Questions about the array below.
1) Give the entry directly below 131.
2) Give the third smallest entry.
3) Give the entry directly below 133.
4) Give the top-right entry.
5) Give the last entry, reading row by row.
6) Give the entry just left of 133.
7) Give the entry directly below the largest entry.
8) Give the bottom entry of the column that holds the smallest entry.
[[138 126 121 121]
 [124 118 150 110]
 [131 129 147 115]
 [123 141 125 115]
 [141 133 138 126]
 [130 115 136 117]
 [128 121 125 140]
 [130 125 116 136]
 [115 120 129 118]
 [142 128 119 125]
 [116 121 114 130]
 [125 126 109 147]]
1) 123
2) 114
3) 115
4) 121
5) 147
6) 141
7) 147
8) 109
